Rotation paths and how fast each direction turns (degrees a step)
Each turn is a multiple of 5 degrees from 10 to 175, or 0.
Each row of a path follows its step; steps can be skipped.

step 0: [-0.47  2.25 -3.22  1.24  1.18  0.42  1.66  1.24  0.82  0.69 -0.61 -0.67
 -3.27 -3.57 -1.91  1.44 -0.69 -0.08  0.08  0.70  0.62 -0.20  1.03 -0.14
  0.09  0.26 -1.73 -0.58  0.95 -0.07  0.45]
step 1: [ 0.35 -0.27 -0.44  0.33 -1.47  0.42  3.71 -1.59 -0.83 -2.30  1.72 -2.65
 -1.88 -0.92  0.70 -0.13 -2.04  0.99  0.83  2.44  0.44  0.79 -1.42 -0.12
  1.05 -1.02  0.24  0.21  0.43 -1.81 -0.42]
step 2: [-0.60 -0.62 -0.69 -2.28  1.35 -1.93 -0.25  0.19  1.76 -3.44  1.58 -0.50
  0.63 -2.84 -0.15  0.25  0.43 -1.59 -0.54  1.92 -1.31  0.92 -1.27  0.56
  0.78  1.21 -1.66  0.99 -1.04 -1.35 -1.37]
step 3: [ 1.11  2.73 -1.80  2.00  1.81  2.27 -0.49  0.28  1.36 -3.11  1.83 -0.44
 -0.07  0.87 -0.72 -1.41 -0.43  1.05 -1.19  0.56 -2.19  0.21  1.59 -0.07
  1.59  0.51 -1.20 -0.88 -1.40  0.31 -1.08]
step 4: [-3.58  1.60 -1.78  1.59 -1.13  0.75  1.51  1.58 -0.50 -0.39  1.52 -1.66
  0.73 -0.79 -0.23  1.11  0.10  1.09  1.94  0.51 -0.29 -1.57 -0.41  1.52
  0.02  0.85 -0.51  1.69 -2.67  1.62 -1.10]
step 5: [-2.22 -0.71  0.99  2.44  1.26 -1.11 -0.46  2.14  0.17 -1.07  1.59 -0.12
 -1.89  0.82 -1.05  0.60 -0.73  0.02  2.10  2.68  0.19  1.84 -1.53  1.48
  2.07 -0.17 -1.28 -0.21  1.24  0.02  1.20]
step 6: [-1.12 -1.08  1.25  2.74  1.30 -2.26  0.00 -0.86 -0.92 -2.79  1.73 -0.41
  1.30 -0.10 -0.37 -1.53 -0.20 -0.10 -0.80  2.16 -0.79  1.27  0.26  0.20
 -1.63  0.02  2.74 -0.67 -2.41 -0.12 -0.27]
step 7: [-1.59  0.29  1.14  1.84  0.59 -0.25  0.88  2.55  1.67 -1.30 -0.16  0.80
  1.35  0.76 -2.38 -0.89  0.67 -2.28 -0.80  0.71 -1.12 -1.95  0.37 -1.46
 -1.29  1.86 -0.95 -0.05  0.75  1.64 -2.51]
step 8: [-2.63  1.70 -0.84  2.80 -0.49  0.56  1.47  1.17 -0.25 -0.56  0.69  2.10
 -2.25  0.64  2.36 -1.86  0.76 -0.31 -0.16  0.88 -0.36 -1.84  0.60 -1.18
  0.86 -0.36  1.56 -0.38  0.80  1.80  1.43]
step 9: [-1.28 -1.96  1.25  0.22 -0.28 -0.28  3.18  0.14  0.68 -0.34  1.86  1.57
 -1.29 -1.13 -0.25 -0.56  1.54 -0.19  2.96  0.02  1.62  0.56 -2.05 -0.24
 -2.08  1.11 -0.06 -1.26 -1.27  1.54  1.80]
Speeds:
[ 0.38  0.02 -0.63  0.23  0.78  0.17 -0.85 -0.64  0.69 -0.21 -0.47 -0.12
  0.08  0.92  0.23  0.16 -0.72 -1.09 -0.06  0.10 -0.14 -0.09 -0.30 -0.15
 -1.11  1.08  0.00 -0.52 -0.97 -0.62 -0.04]
95
[-0.89 -1.40  0.41  0.31 -0.40 -0.01 -0.34  0.42  0.82  0.66  0.62  0.56
 -0.42  0.58 -0.29 -0.86 -0.17  0.10 -0.24 -0.54 -0.59 -0.37  0.08 -0.42
 -0.89  0.07  0.81  0.27  0.30  0.42  0.69]
25
[-0.49 -0.04  0.91 -0.32 -0.40  0.98  0.27 -0.60 -1.25 -0.38 -0.11 -1.01
 -0.47  0.18 -0.08  0.23  1.17  0.10 -0.36  0.13 -0.66  0.13  0.10 -0.34
 -0.61  0.86  0.06  0.40 -0.59 -0.27  0.59]
145
[-0.11  0.98 -0.29 -0.29  0.45  0.72  0.22  1.04  0.03 -0.10 -0.54  0.42
  0.50  0.26  0.24 -0.91  0.18 -0.52 -0.58 -1.08 -0.70 -0.38  0.83 -0.67
  0.53 -0.04 -0.23  0.66 -0.76  0.43 -0.33]
85
[ 0.42  0.07 -0.89  0.15 -0.22  0.11 -0.67 -0.01 -0.43 -0.44  0.13  0.41
 -0.04  0.07 -1.88  0.19  0.65  0.79 -0.76 -0.04  0.50 -0.75  0.66 -0.11
 -0.68 -0.01  0.23 -0.39 -0.05  0.10 -0.86]
100
[ 0.15 -0.63 -1.05 -1.19 -1.07  0.27  0.77  0.06  0.85 -0.52 -0.29 -0.43
 -0.40 -0.59  0.06 -0.44 -0.09 -0.05 -0.09 -0.31  0.27  0.21  0.74 -0.22
  0.49  0.73  0.12 -1.02  0.13 -0.51  0.53]
35

step 0: [-0.15  1.70  0.24 -1.49 -2.75 -0.47  1.04 -1.10  3.35 -0.17  0.05  0.45
 -1.31 -0.94 -1.26 -0.17 -1.46  0.59  0.11  1.18 -0.09  2.06  2.23  0.43
 -1.03 -0.23  3.00  1.55 -0.91  1.11  0.31]
step 1: [-0.27 -1.17  2.09 -1.25 -1.46 -1.79  0.82 -1.82  1.66 -0.66 -2.09  0.06
 -2.63 -0.28 -1.50  0.08 -0.45  1.04  0.62 -1.36  1.07 -1.94  1.38  0.03
  0.33  0.67  1.17  2.78 -1.21 -1.30 -1.41]
step 2: [ 1.88 -1.88  2.93  0.05 -1.99  0.79  0.11  0.15  1.14 -1.02 -0.94  1.92
 -1.94 -0.27  1.02  0.66 -1.30 -0.51 -2.02 -0.64 -0.79 -0.31  0.23 -0.94
  0.56  1.31  2.04 -0.95 -2.63 -1.60 -1.64]
step 3: [ 0.86 -1.64 -0.48  1.11  0.99  2.39  0.70 -1.90  0.97  0.65 -1.95  1.86
 -0.91 -0.34 -0.82 -1.55 -3.55 -1.01 -2.44  1.22 -0.60 -1.24 -0.60  1.38
  0.01 -0.01  2.04  0.79 -0.98  0.23 -0.92]
step 4: [-0.29 -1.31  0.39  0.29  0.48 -0.28  0.73 -1.18  0.77  2.78 -1.44 -0.44
 -0.89  0.63 -0.82  0.92 -3.19 -0.22 -0.54  0.91  2.55 -1.22 -2.84 -1.91
  1.51  0.50  0.69 -1.00 -0.20  1.02 -2.31]
step 5: [-1.20 -0.34 -1.03  1.10 -0.38  0.29  0.73  0.66  1.85  1.76  0.01  0.25
  0.10 -0.85 -0.88  2.16 -1.22 -1.96  0.65  3.28  0.32  2.44 -1.28 -1.84
  0.36  0.14  2.34 -0.05 -2.41 -0.91 -1.08]
step 6: [-0.23  2.63 -1.27 -0.29  0.59  0.08  0.34 -1.81  0.90  0.47 -2.46 -1.37
 -0.68  0.03 -3.11  0.75 -0.65 -1.62  2.09  0.96 -1.33 -0.07  1.07 -1.82
  0.28  0.44  2.61  1.62 -1.08  0.32 -1.12]
step 7: [-0.12  0.66  1.27  1.14 -1.27 -1.83 -0.71 -2.51 -0.46 -0.39 -0.92 -0.03
 -2.10  1.13 -0.35  3.07  0.14 -1.46  1.12 -0.37 -0.87 -1.61 -0.32 -2.60
 -0.39  0.56  2.19  0.40  0.69 -2.90 -0.79]
step 8: [ 2.89  0.45  0.33  0.88 -1.99  0.49 -2.44 -0.34 -1.77 -0.19 -0.19  2.01
 -0.62  0.82 -1.58 -0.89 -1.01 -1.39 -1.13  1.09 -1.46  0.78 -0.40 -1.19
 -1.07  0.20  3.03  0.99  0.00 -2.52 -0.37]
step 9: [ 1.17 -0.04 -1.46 -0.58 -1.58 -0.84  0.02 -3.18 -0.70  0.54 -1.18 -0.70
 -0.85  1.30 -2.38 -1.74 -2.93 -0.15 -2.00  0.27  0.26 -0.21 -0.79  0.64
 -2.17  0.53  1.54 -1.11  2.34 -0.74 -0.57]
Speeds:
[ 0.43 -0.43  0.20 -1.05  0.42 -0.62  0.16 -0.17  0.78 -0.02 -0.09  0.50
  0.54 -0.27  0.06 -1.02 -0.29  0.29 -0.86 -0.64  0.15 -0.28  0.50 -0.09
 -0.45 -1.21 -0.14 -0.72 -0.28 -1.19 -0.39]
45
[-0.50  0.50 -0.78 -0.19 -0.42  1.64 -0.20  0.87  0.22  0.16 -0.19 -0.40
 -0.35  0.35 -0.33 -0.78  0.11 -0.09 -0.39 -0.07 -0.65  0.54  0.42  0.63
  0.04 -0.27  1.01 -0.79 -0.53 -0.32  0.55]
125
[-1.04  0.04  0.26 -0.09 -0.06 -0.45  1.18  0.08  0.01 -1.00 -0.08 -0.14
  0.31  0.40 -0.12 -0.26  0.23  0.41  1.26 -0.58 -0.27  0.42  0.21 -1.06
 -0.40 -0.47  0.60  0.47 -1.07  0.26  0.24]
65
[ 0.71 -0.03  0.31  0.72 -0.44  0.12 -0.25  0.15  0.51 -0.62  0.92  0.91
  0.87 -0.32  0.63  0.13  0.41 -0.92 -0.71  0.50 -0.23  1.50 -0.06 -0.41
  0.31 -0.31  0.23  0.30 -0.55  0.10  0.04]
130
[ 0.25 -0.21 -0.13  0.26  0.51  0.37  0.02  0.70  1.15  0.54 -1.13  0.18
  0.69  0.30  0.74  1.06 -0.97 -0.06  0.17 -0.62 -0.10 -0.56 -0.30  0.21
  0.62  0.02  0.56  0.60 -0.77  0.12 -0.42]
25
